In the rows, 128 means zero.
One turn moves every row onto another: examples first, then more rows asked
J_612: [120 116 110 123 119 113 144 155 128 121  90 113 180 112 128 130 155 152
  80  98 166]
J_938: [126 116 114 136 111  72 134 167 150 133 108 135 142 104 126 124 160 177
 107 117 136]
J_605: [179 132  96 127  97 122 144 120 135 147 100 109 130  98 127 115 148 124
 109  93 115]
J_737: [120 140 104 133 125 126 154 143 154 136  89 108 124 137 123 146 131 169
 111  96 142]
J_88: [159 128 105 127 113  98 143 134 133 147 109 150 159 125 135 178 151 167
  90 109 154]
J_828: [132 109  78 136 105  93 128 158 137 146 108  95 128  97 129 107 136 154
 108  74 129]
J_341: [135 111 113 147  99 128 150 118 151 133  97 108 168 125 120 130 142 157
 135  65 134]
J_36: [174 123 109 133 123 129 143 104 128 139 107 142 146  85 123 150 141 135
 110  87 131]
J_314: [131 108  71 148  93  79 148 131 139 141 126 113 124 132 112 154 135 158
 137 111 136]
J_283: [166 132 118 112 110  86 156 133 104 122  98 123 139 107 126 140 136 138
 110 123 175]
J_947: [141 150 111 116 102 107 168 139 154 142 125  87 140 112 145 117 150 130
 112  93 141]
J_913: [167  93  93 120  94 117 162 169 124 157 109 132 133 125 132 123 151 161
 108 102 157]
J_783: [149 106  93 135 105 132 133 106 124 137 111 108 160 107 107 139 160 109
 102 100 131]
J_843: [159 111  84 157 110 101 159 130 122 141  86 125 164  92 111 104 125 149
 125  87 122]
J_766: [146 135  85 135  97 129 146  98 139 117  84 117 134 111 118 148 138 123
 119  96 140]
J_483: [147  92  91 131 107  79 128 144  87 135 119 126 155 117 112 134 145 140
  95 112 140]
J_131: [156 108  92 145 111  97 153 155 127 144 123 112 154 121 131 131 131 201
 110 102 167]
J_424: [143 143 102 119 103 105 180 133 145 126  95 133 138 111 132 151 133 123
 114 120 172]
J_561: [120 117  87 154 107 104 154 171 121 117 102 121 155 114 133 132 152 183
 100 121 149]
J_124: [135 111  96 135 113 107 160 143 123 131 153  99 164 104 107 127 150 123
 119  80 125]
J_32: [153 118 135 128 109 119 145 116 138 153 102 131 155 125 152 140 163 150
 135 115 135]
J_741: [135  92  69 117 102  98 143 146 138 132 116 136 149  72 106 136 139 135
 117  90 159]
J_550: [131 111  99 138 126 126 171 150 144 134 138 113 132 112 103 124 143 149
 110  93 106]
J_832: [160 109  88 134 112  96 169 145 124 130 130 153 158  84 108 159 135 126
 118  94 150]
J_440: [150 149 105 142  98 103 161 130 157 131 125  92 153 128 146 158 162 149
  93  98 145]
J_167: [147 110  79 146 101  92 143 116 123 148  86 133 169 102 138 132 155 127
 123 137 141]
J_917: [134 144 119 140 139  70 139 133 138 129 117 116 152  92 126 142 132 170
 108  97 122]
J_254: [129 100 108 131 109  73 133 141 146 139 120 112 147 134 104 132 140 179
 119 113 164]

J_605 turns into J_766
J_550 turns into J_440
Where do these go?
J_561 turns into J_131
J_314 turns into J_917
J_341 turns into J_32
J_737 turns into J_88
J_424 turns into J_832

